Each path is a new rotation, seen through one point. The rows after it are directions, each followed by how far the rotation turns it, in deg/step (0 if it stays put).
Each turn is a multiple of 5 degrees from 10 to 175, or 0.
Each row of a path follows its step; steps can be skipped.
Rotation 1:
step 0: [  2,   1,   7,  43,   0,   7, -17,  -9,  -2,  33, -12, -27,  15,  -5,   1,
 -23, -32,  17,  -1, -20,   5, -30,  13, -33, -24,  -6, -24,   7,   1,  29,
  34, -42,   4,  -3,   0,   8,  11,  19,   9,  23, -19,  28, -31,  10,  -4,
   1]
step 2: [  4,  33,  13,  26,  -5,  42,  -1, -15,   9,  23,  16, -13, -23,  17, -46,
  -5,   3, -26, -13, -10,  37,  32,   2,  -5,   9,   3,  19,  33,  -1,  21,
 -29, -17,   1,  19, -15,  11,   5,   8,   2,   8, -27,   8,  29,  19,  -4,
 -12]
step 6: [-22,  11, -15,   3, -25, -21,  -7, -13,  38,  37, -16,  11, -22,  23,   4,
 -34,   2,  -9,   9,  21,  19, -23,  -3,   7, -10,   1, -42, -10,   7, -21,
 -19,  -8,  25,   0, -19, -22,  -8,   0, -13,   6,  -6,  25, -50,  18, -14,
 -10]
step 7: [-10,  20,   1,  15, -39,   5,  -3,  12, -10,  22,   9, -14, -33,  15, -41,
 -23, -23,  14, -20, -11,  25, -10,  16, -16,  24,  -6, -12, -32,  12,  -4,
 -41, -13, -18, -17, -15,  -4, -36,  20,  -4,   3,   1, -10,  -4,  40,  -7,
  -3]
step 8: [-31,  10,  25,  19,  -4,  26,   6, -17,   9,  25,  -3, -24,   5, -13,  -3,
 -18, -35,  13, -40, -38,   2,  13,  24, -11, -21,   6, -19,  13,  36,  27,
  -3, -14, -14, -43, -23,   4,   4,  -4,  15,  11,   7,  19, -16,   5, -17,
  12]
step 9: [-16,  23, -18,  16,  -5,   2, -33, -12,  -7,  10, -27,   6,  19,   5, -28,
  -8, -21,   3, -20,  22, -35, -16,  -2,   5, -10,  24, -15,  55,  16,  11,
 -12, -11,  -7,  -8,  -6,  10, -30,  19,  17,  24, -10,  51,  -7,   2,   5,
   3]
step 23: [ 14,  35, -15,  18, -18,  13, -12, -19,  18,  23,  -4,  -8,  -4,  37,   5,
   2,   0,  -5, -20, -12,  23, -18,  -6,  11,  -1, -19, -42, -23,   2, -10,
 -35,  -9,   8,  -6, -18, -36,  -3,   7, -11,  20, -25,   7, -56,   2,  18,
  -8]
step 24: [-14,  -1,  -7,  32, -21,  45,  13,   1,   5,  20,   3,  -5, -45,   2, -30,
 -26, -24, -11,   0, -29,  -2,  14,  -1, -28,  12,  -6,  -4,  -3,  11,   0,
 -40,   3,   2, -10,  -9, -14, -38,   9, -26,   8,   7,  18, -22,  21,  -8,
  27]
step 25: [-30,  -5,  16,  25,   5,   6, -18,   4,  -9,   9,  11, -12,   9,  -8, -29,
 -30, -34,  11, -17, -36,  12, -17,   9,  -5, -10,  -9,   1,   5,  41,  35,
  17,  -5, -17, -15, -19, -21,  -9,   3,   2,  27, -36,  47,   9,   3, -18,
   2]
step 26: [  4,  21, -22,  21,   2,  29,  -9,   1, -12,  14, -33,  -9,  31,  -7, -17,
  -4, -29,  -5, -18,  31,   3,   2, -36,  18, -25,  29, -23,  23,  19, -15,
  -2, -17, -16, -33, -21,   0, -10,  15, -11,  17, -13,  39,   5,  -8, -16,
 -27]
Speeds:
[ -7, -10,   4,   2,  -1,   4,  -8,  -3,  11,   8,  11,  -1,  -7, -10,   4,
  -7,   6,  -3,  -7,  -6,   3,   0,   3,  -1,  -5,  -3,   4,   5,   0,   8,
   9,  -3,   6,  -1,   8,   5,   8,  -4,  -1,  -6,   1,   3,   1,  -3,  -1,
   3] | 130
[ -9,   0,  -6,   4,   2,   2,   1,   1,  -3, -15,   3,   6, -10,  -5,  -3,
  -2,   5,   8,  -4,  -6,   1,  -6,  -9,   2,   5,   7,   8,  -4,   2,  -3,
   0,  -9,  -2,   7,   3,  -3,  -3,   2,   0,  -4,  10,   1,   1,  14,   2,
   2] | 125
[  6,  -9,   3,  -7,  -4,   2,   0,  -4, -10,  -2,   0,  -3,  -9,   5,   0,
  -6,   0, -12,  -3,  -1,   1,  -4,  -3,   8,   5,   0,  -3,  -5,   6,  -1,
   7,   5,   4,  -6,  -4,  -9,  -5, -15,  -9,  -1,  -2,   2,  -4,   3,   7,
   2] | 40
[ -7,  -4,   6,  -6,  13,  -1,  -1,  -9,   0,  -9,   3,  -3,   1, -10,   0,
   4,  -1,  -3,   0,  12,   2,   1,  -2,  -4,  -6,   1,   3,   1,  -4,  -1,
  -7,  -4,   2,   4,  -7,   5,  -2,  -2, -16,   2,  -9,   0,   9,   0,   2,
  -8] | 45
[  6,   6,  -8, -11,  -5,  -5,   0,  -7,   5,   4,  -3,   3,   7,   7,  -5,
   0,  10,  -9,  -1,  -6,  -4,  -9,  -9,  -3,  -5,  11,   4,   0,   1,   0,
   1,  -9,   2,  -5,   0,   1,  11,   6,  -6,   1,   1,   6,   5,  -2,   5,
   0] | 85
[  9,   4,  -3,  -4,   0,   2, -17,   4,   2,   7,   0,  -1,  -5,  -6,   5,
   0,   5,   9,  -3,   1,  -6,   1,   1,   6,  17,   5,  -2,   0,  -3,  -2,
  -1,  -4,  -8,   0,  -5,  -3,  -3,   3, -12,  -1,   1,   0,   0, -10,  -4,
  -3] | 130
[ -9,  -1,  -5,  -9,   2,  -1,   8,   0,   7,   1,  12,   2,  -1,   6,   1,
   5,   1,   6,  -4,  -1,  -2,  -1,  -1,  10,   3,  -3, -10,  -2,   8,   8,
  -3,   5,   2,  -6,  -1,  12, -11,   9,  -3,   5,   3,   2,  -2,  -1,   7,
   1] | 25
[ -7, -10,  -2,   0,  -3,   1,   5,  -6,   6,   0, -13,   6,  -8,  -1,   3,
  -2,  -8,  -2,   9,  -1, -14,   5,   2,   8,  -2,   7,   2,   3,  -6,  -3,
  -4,   5,   4,  -2,  -1,   3,   5,   2,  -7,   4,   8,   3,  -5,   1, -11,
   3] | 140
Rotation 2:
step 2: [  7, -11,  -2, -23,  -3,  -5,   1,  -6,   8, -20, -22,  10,  24,  29, -37,
   5, -18,  -4,  10,  10, -11,   7,   3,  25, -16,  19, -24,   3,  40,  27,
  33,   4,   7,  48,  29,  17,   0,  17, -12, -14,   8, -13,   7,  24,   1,
 -10]
step 7: [  3,   7,   3,  -4,  13,  -4,  42,  -1,  35,   1, -15,   9,  14,   4,  15,
  13,   9,  -6,   4, -12,   1,   1,  34, -19, -24, -21, -31,  13,  48,   8,
 -26,  17,  -4,  18, -11,  -4,  -7, -13, -26,  -1,  -5,  35, -16, -10,  26,
 -27]
step 9: [ 15, -16,  16,   2,   1,  11,   1,   7,  35,   2, -27,   6, -11,  -2, -29,
 -11, -20, -11,  14,  22,   2,   7,  -9, -13,  43,  -1, -39, -19,  29,  -9,
  30,  12,   1,  16, -37,  -1,  26,   6, -23, -38,  -5,   5,  -9,  12, -12,
   2]
step 10: [-10, -21,  24,   3,   2, -26,   3,  21,   0,  12, -21,   8,  -3,  12,  -9,
 -25, -18,   4,  21,   6, -25,  17, -29,  -3, -50, -20,  14,  10,  33,   2,
  16, -14,  -3,  22,   7,   9, -10,  -3,   2, -15,  -9,  45, -24, -14, -18,
 -24]
step 11: [ -5,  19, -38, -41, -11,   2, -31,  -2,   4,   2, -29,  33, -34,  -5,  10,
 -17,  14,   0,  -9,  -5,   7,  31, -13,  12,  11,  -3,   2, -11,  16,  11,
  31,  -3, -21,  10,  17,  14, -12,  14,  10, -22, -16,   0,  -5,  26,   2,
 -39]
step 19: [  7, -20,  -9, -10, -26,   3,   9,  20, -10,  -6, -10, -29, -46,   6,   1,
   6,  16, -13,  20, -13,  15,  16,  12,  15,  16, -11,  28,  31,  39,   8,
  -1,  -4,  11, -11,  26,  13,  -6,  34,  -2, -22, -19,  42,  -3,  -5, -13,
 -13]
step 20: [-14,  -6, -16, -32, -22, -14, -31, -35,  25,  -2,  -7,  -9,   2, -10, -27,
  14,  30,  14,  17,  -2,  -3,   3,   3,  -5,   5,  14,  18, -36,  30,  11,
  30,  -6,  27,  16,  30,   2,  -2,  -9, -19,  -6,  -7,  -3,  35, -26,  -8,
  -9]
step 22: [ 14,  -1,   6,  -8,  27,  27,  20, -27, -18,  20,   1,  -4, -26, -10,  12,
  11,  -9,  33,   5,   3,   4, -21,   0, -23,   1,  -6,  36,  -3,   8,   6,
   7,  24,  13,   4,  -3,  10, -42,  33, -23,  -2, -31,   8,   7, -25,  -6,
 -41]
step 23: [  1,   9,  -5, -20,  29,  12,  -8,  12,   7,  20,   2,  19,   7, -17, -23,
   3,  33, -11,   7,   0, -15, -25,  50, -13,  12, -13,  -5, -30,  16,  -3,
  45,  29,   4,  35,  -7,  -1, -14,   7,  -9,  12,   0,  27,  -1,  11,  22,
  20]
step 27: [ 22, -18,  -4, -38,  13,  -9,   0,  -4,   9, -21, -45,  -5, -26,  12, -25,
 -22,  23,  34,  12, -20,  14,   4, -34,   9,  32,   7,  -3,  -7,  20, -18,
   7,  -8,  29,  -6, -14,   5,  12,  31,  -8,  -4,  15, -12,  -1, -20, -10,
 -14]
Speeds:
[ -3,  -1,  -9,  -3,  -1,  -4,   8,  -9,   5,  -1,  -2,   3,   3,   7,   3,
   4,   2,  -6,   3,  -3,   4,   1,   7,   7,  11,  -3, -10,  -6,   3,  -1,
   9,   5,  -5,   7,  -6,  -6,  -5,   0,  -1,   0,   8,  -8,  -5,  13,  -3,
   1] | 155
[ -5,   2,  -4, -10,  -1,  -1,   3,   1,  -4,   2,  12,   5,  -1,   0,   4,
   1,  -2,  -6,   7,  13,  -5,  -4, -12,   0,   4,   8,  13,   2,   9,  -3,
   5,   5,  -4,   5,   7,   3,  -4,   1,   0,   7,  -4,  -6,   7,   6,   0,
  -2] | 40
[  2,   1,   6,  -1,  -7,   3,  -3,   5,   9,   9,   3,   1,  -6,   1,  -1,
  -1,   8, -13,   1,   5,  -7,   6,   3,  -5,  -1,  -2,   5,  -3,  -1,   7,
  -5,  -5,  -3,   0,  -3,   4,  -8,  -8,  -5, -14,   4,  -8,  -7,  -2,  -4,
 -10] | 10
[  6,   1,   7,   0,   7,   1,   0,   3,  -3,   7,   2,  -5,   3,   4,  -1,
  -6,  -1,   7,  -5,  -1,  -4,   5,  11,   0,   0,   5,   6,  -1,   3,   7,
   8,   5,   2,   2,  -2, -10,   3,  -3,  19,   0,  -4,  -6,   7,   6,  -1,
 -10] | 35
[  6, -11, -10,   1,  -3,  -7,  -8, -10,   1,   0,   0,  -3,   9,  -5,  -3,
  -5,   7,   3,  -3,   3,  -1,   8,  -4,   2,   5,  -6,   4,   1,   6,  -4,
  -8, -12,   2,  -2,   7,   3,  -8,   8,   9,  -4,   1,   0,   4,   6,  -5,
  -1] | 45
[  3,  -5,   6,   5,  12,   2,  -1,  -2,  -5,   2,   0,   3,  -3,  -7,  -4,
  -7,  -7,  -2, -11,   9,  -7,  -5,  -3,   6,  -1, -11,  -3,  -4,  -7,   6,
  11,  -5,  -6,  10,  -3,   6,  -4,   6,  -6,   2,  -1,   2,   0,   3,  -4,
   1] | 55
